Each path below is one point turned by a fixed rotation once a step. After each direction that follows a path, write how fast that rotation turns it, in degrees each step (0 if it stays still).
Each turn is a multiple of 5 degrees from 10 to 175, or 0.
Each row of a path follows its step; steps can be skipped.
Path 1:
step 0: [ -2.6  10.8  20.5   4.8   4.7  -3.0  23.6   9.2 -25.7 -19.3 -22.4  -9.8
  -5.6  -2.7  10.1   6.6  12.8  21.6   6.1   9.6   5.0   2.9  -9.8 -25.4
   4.8  -9.2 -10.9   3.8   7.9   4.3  -5.5  -2.4   5.3  -6.1  22.3   2.9
  -5.4 -11.7  24.7 -47.4  -0.6  12.7 -14.1 -19.7 -22.2  17.8  -3.6  12.4
   6.7  12.4   4.4 -16.8  11.7  -2.6   3.4  -2.8  -0.1]
step 1: [ 10.7  28.7  -2.2  -2.8 -23.8   6.3 -14.9  12.5  10.6   1.0   5.3 -16.6
 -25.4  25.6  -1.1  17.4  19.0  10.6 -27.4  15.7  -9.4 -16.1  12.6 -22.1
  -5.6   0.5  -6.5   2.6 -19.3  11.7  15.4  13.6   1.1 -27.2  16.1  10.8
 -19.2   0.4   3.6  -6.5  -7.8  10.7   5.5  -3.2   5.7 -24.3  -1.7  15.0
   9.8   5.3   7.0   6.0  20.3  -2.9   9.9  -7.9   2.8]
step 3: [ 17.4  38.4   2.4   3.0   4.1  10.4 -12.5   2.7  -0.5  -3.3  19.6  -7.0
   0.5  -7.4 -19.8  -1.9  10.4  10.5  -7.6   1.6  -0.9 -23.2   0.7 -13.9
  21.0   8.0   1.0  28.7  16.2   5.7  26.0   5.4  13.9  -9.4   3.4   1.1
  -6.2  -3.8 -16.6 -16.8   9.0  -8.9  -6.2   3.4 -32.6  18.9  17.2  -7.9
  10.8   4.8  -4.6 -32.5  -7.9  -8.4   6.0  -0.4   7.7]
step 4: [-26.2  13.7   5.8  -8.3 -33.4   0.2   5.0  12.6 -14.7 -10.0 -18.9  -0.4
 -20.0 -14.4   7.4  24.3  -6.3  23.5  -8.6   5.7   6.1 -17.0  -0.8   8.0
   1.6   4.7   4.9  21.2 -17.0  13.7   4.1 -11.1   1.6 -10.0  16.9  29.9
  -1.4  -9.9  12.4 -13.2  -3.2   2.8  12.1   8.8   2.4  28.1  -0.3  -8.8
 -11.4  -7.0 -28.0  -4.9  11.3 -14.2   4.6   1.9   9.8]
step 6: [ 25.0  18.9   7.9  -1.1  -3.6   5.3 -13.9  13.3   0.7  -3.4  17.5 -12.0
  15.8  -7.2  19.2   4.4   2.1   7.3  33.5  33.7  -5.4   9.4  10.2 -20.8
  20.9 -12.7  14.8  13.2   3.8   2.3  17.9  -9.8 -13.2  -1.7  21.8  15.9
  -7.6 -11.9  11.3  -0.6  13.5  24.5  13.7   1.1   1.6  15.5 -13.8  -2.3
   8.9 -17.0 -11.1  -1.0   9.2 -15.7  -2.2  19.7  -8.5]
step 13: [ -6.9   5.3  -1.1  -9.2   8.8  -9.6   4.0  20.1 -19.4  -5.9 -19.1 -19.6
  -0.8  -3.0  14.2 -13.5  -1.0  21.0 -15.2   8.4 -36.1 -25.2  -1.6  10.4
  -4.3 -18.8 -19.4  13.7   7.7   5.1  11.1  -6.0   8.2  -3.2   4.7  25.5
  -9.6  -4.3 -24.6  -2.0  16.3  16.2  10.7  13.5  -4.1  14.0  -6.3  -9.8
  -3.0   9.5 -11.9 -17.1   1.4 -29.0 -15.7  11.6   7.2]
step 14: [ 12.5   7.9   3.1  -5.0 -18.3 -11.4 -10.9   6.6 -17.7 -18.2 -19.7 -10.4
 -19.8  18.3   2.2   0.6  12.0  -7.2   5.8 -17.1 -10.2   0.7  -1.8  -9.4
 -19.1  -3.3   9.2  -4.9  23.6  25.5  11.7 -21.5   3.2 -29.8  31.2  11.1
   1.6 -14.5   4.9  25.8  -8.8 -11.6  -2.5  -0.6  -2.7  20.6 -21.7  -2.1
 -14.1  -1.8   2.5  14.8  11.0   9.6   0.1   5.6  20.6]
step 17: [ -7.1   5.2 -10.9  20.4   1.4   6.2   5.2  10.3  -6.6   1.0  -4.6  -6.7
 -27.9  -9.5   9.6   0.9  19.5  10.0 -12.1 -13.3 -29.0 -23.7   8.9   3.1
  27.5 -15.1  -2.6 -10.4  -2.6  29.3  -6.5  -5.8  19.4  -7.3  11.0  -1.7
 -14.7  11.6  -5.3  -6.1 -15.1   8.0   7.8  16.0 -28.3   9.5 -11.1   8.5
   5.2  -2.9  23.4  11.7  25.1 -16.3  -6.9 -12.8  15.6]
step 19: [  4.8  10.5  24.4   0.2   5.2  12.9  -5.9   9.8 -20.0  -4.4  17.3 -24.1
   1.3  28.4  -5.1  -5.5  24.1  24.5 -21.2  23.4 -13.4  -8.3   3.8  -3.6
  -0.2 -10.4  35.7   4.6   9.9  11.4  22.0  -3.6 -10.2  -1.0  -0.9 -12.6
 -17.9   1.5 -17.1  13.5   9.6  20.7  -1.2   2.6   1.1   1.0   9.5   8.4
   8.5   3.3   7.3  -8.0   6.3   9.8  -2.8 -22.1  19.0]
step 20: [ -2.9   3.7   9.1  13.5   5.1   7.4 -18.2  30.8  -7.0  -1.7  12.0   6.4
 -13.4  17.9  -6.8 -12.9  -1.8   2.6  -4.0  -4.2   6.9 -13.0  19.5  18.5
   0.3 -19.8   7.4  -3.7  -4.5  -5.3   9.0   5.9   7.0  -9.4  13.4  15.4
  10.7  -3.4  -3.6  -7.9 -33.3   3.2  -9.2 -10.1  -3.2  36.9  -1.7  -9.5
  19.1 -20.9 -25.3  -4.0  10.1 -17.4   2.9   8.3  32.8]
Directions:
[-4.5 -5.2  0.6 -0.8 -0.2 -1.9 -4.2  1.5  5.2  4.0  1.9  1.5 -2.4  2.6
 -1.9 12.9  6.3 -5.4 -0.6 -7.1 -2.1 -0.9  0.6  1.6 -1.7  0.5  4.3  4.4
  1.5 -3.8  0.9 -2.1 -3.2 -2.1  1.5  2.2  0.6  4.7  1.9 -1.8 -3.2 -1.6
  7.7 -2.2  3.6 -1.4 -6.6 -0.6 -2.7  5.5  2.9  0.6 -2.7  3.0 -1.6 -1.9
 -4.4] | 110
[-3.2  1.0  2.8 -2.4  2.4 -5.1  1.8 -0.7  1.2  0.9  4.9 -7.0  5.1 -1.7
 -0.9 -0.9  0.3  3.4  4.1 -0.1  0.6 -1.3  4.7  4.2  1.8 -7.9 -3.0  1.2
  4.0  0.3  5.1 -4.5 -5.9  4.8  1.3 -0.4 -1.5  2.7 -5.3 -4.5  1.7  3.1
 -4.0 -5.0 -2.0  8.4 -1.7  3.4  5.3  2.0  2.9 -7.1 -4.8 -0.4  0.6  0.1
 -4.4] | 110
[ 3.6 -3.5 -1.5 -3.4 -0.5 -0.1  3.1 -2.7  8.2 -0.3  3.4  5.7  3.6  4.3
 -2.5 -0.6 -0.2 -0.4  6.6  1.0  2.7  3.7  6.4  2.3  3.8 -0.6  1.7  0.7
  4.2 -1.7  8.6  4.7  3.1 -1.4 -1.0  5.0  4.0 -5.7 -2.2 -1.9 -4.5  4.0
  2.8  1.7  1.7 -1.0  5.5  0.4  5.8  2.6  1.3  5.3  4.0 -1.7 -3.1 -4.2
  5.1] | 80
[-7.1  2.0  4.0  1.3  6.9  2.6  4.0 -1.8 -2.5  3.8  0.0 -1.3 -0.3  0.5
  2.3 -5.8  2.8 -2.3 -4.7 -5.5  3.9  3.8 -1.4  3.9 -5.6 -2.7  2.9  1.1
  0.2 -4.6  4.8  8.4 -1.9 -2.6 -3.2 -2.9  0.7  2.9  0.0  3.0  2.6 -0.8
  1.5  0.6 -4.6  3.2 -5.1  4.7  3.8 -5.8 -1.4  9.0  2.9 -1.1 -1.4 -2.6
 -1.4] | 10
[ 7.9 -1.7 -2.3 -1.8 -4.2  1.0  2.4 -4.0  0.2  6.9  0.1 -0.6 -0.9  3.0
  5.9  2.2 -3.1 -1.7 -2.4 -4.1  2.2 -0.9 -2.5 -1.5  1.9 -3.8 -5.2  3.3
 -1.6  2.6 -2.9  3.9 -1.5  2.1 -5.9 -5.6 -4.4 -0.3  2.0 -3.5 -3.2  3.8
  3.3 -5.6 -4.8  0.4 -1.1  4.3 -0.7  1.1  7.7 -2.8  9.0  4.3  5.0 -0.4
  2.7] | 45
[  2.5   7.6  -5.6  -1.5   3.7  -0.6  -2.9   2.9   4.2   4.4   3.3  -0.9
  -7.1   5.8   0.0  -0.3  -5.8  -2.0  -4.0  -1.9   0.1  -0.1  -0.8  -1.2
  -3.3  -1.2   2.1  -0.5   1.8  -1.2  -1.2   0.2   6.1   0.9   0.9  -0.3
   0.7  -1.4 -12.8  -1.7  -0.5  -7.8  -2.3  -2.2   2.2  -1.2   3.6   3.9
   1.5   3.8  -1.0   0.8   2.6  -3.5   0.8   4.1  -7.4] | 175
